Where one turn sends some rows of the set: a few examples, then the rows asked
bibak: [ 18  -1  18  -3  13  20  -2  11   0 -13  -3   8]
dizu: [-13  -4 -10  20   2  -7  -5  24  -4   7  12  -4]
ripu: [14 13  9 14 -5 30  0 23  5  5  0  5]
vaf: [ 21   5  25  14   1  14  -2  -8  25 -11  -3   0]
ras: [-12  11   8  29 -15  17  10  22  10   4  12  -7]
ruko: [  3   2   1  26   0  13  -5 -14  29   1  22 -10]
nilik: [-8 -1 17 -9 17 12  3  9  5  6 -4 -9]
gok: [  3 -13  14  -7  18   8   1   9  -1   7  -4  -4]
Muguf: [-15  -5 -12  21   6   0  -4  22  -3   3  20  -4]
romor: [  9 -20  16  11  10   0  -6  -8  -1  12  12  -8]
Zura: [  7 -22  16   6  10   1  -3  -5   1   7  16 -11]
suloz: [ -4  23  -2  23  -5  10   4  23  18 -22  -1   2]
Datir: [  1  21  -4   3  14   5 -17  -4  15 -13   0   3]
sav: [ 17  -8   7   5  20  -8 -12  -7   8 -14  -1   0]
Dor: [  3  20  -3  29  -6   7   7  23  14 -20  -6   3]
zet: [-10   7   5  10   0  27  -9   0  -9  -1  -8   1]
tobeg: [  2   2  13   8   6  -3   3  29 -11 -11 -12   4]
Vizer: [ -8   6   7  12 -17   5   4  11 -19  -2   9  -6]
mato: [ 15  -4  10  24   5 -17   7  15  27  -9  19  -7]
dev: [ -1  25  -2  28  -5   9   1  20  17 -17  -5   4]
kupu: [ -9  -9   5  19  10 -20  -1  -8  13 -15  11 -11]
Bote: [ 18   7  25  14   3  17   3  -9  22 -17  -1  -2]
gakig: [ -9   5  10  16 -13  14   6  12 -14  10   1  -8]
losiz: [ 13   4  -2  42 -12  -1  -5   6  13 -16  14   3]
sube: [-16  -1 -10  20   4  -4   0  23  -7   1  14  -6]
Luv: [-13   5  -3  36  -8 -10   0   4  18   3  13 -14]
laza: [  2 -16  18   5  12   3  -9  -8   3   9  16  -9]
Lunu: [-12 -11  18  19   9  -2   7  -4  13  -7 -17 -11]
mag: [17 23 21 10 -2 15 -7 13 21 -7  5  8]
Mita: [ -7   4   4  13   2  27  -7   3  -6   4 -16  -4]
revu: [17 15 -4 15 -4 12 -9 19  5 -3 28  5]
mizuz: [  4 -17  19  31  -9   5  14  19   2   3  11  -9]
Revo: [ 11  29  19  13  -6   4 -13  15  17  -4  -2   2]
Goni: [ -6 -25  -5  21  11   7  11   0   1  -6  13  -9]
zanu: [-12 -20  -7  23   7  -5   5   2  -4  -4   6 -14]
zeg: [ 12  -1  11  21   3 -16   5  12  23 -14  27  -2]
mige: [ 20   8  26  13   0  10   2  -7  20 -13  -9  -3]
madu: [  2  16   1  41 -12   2  -3   6  19 -17  15  -2]
Sono: [ 15  -1   7  25   5 -17   0  15  23 -12  24  -5]
fif: [-10   5   8   8   0  27  -2   0  -5   2 -13  -2]
zaso: [ 14  -2   5  18  18  -4  -8   3  32 -21  10   1]
seli: [14 -3  8 22 22  5 -6  4 36 -8  2  0]

madu -> zanu
zet -> Dor
Now these:
Revo -> Vizer
dev -> sube
bibak -> ripu
Lunu -> Datir
dizu -> zeg

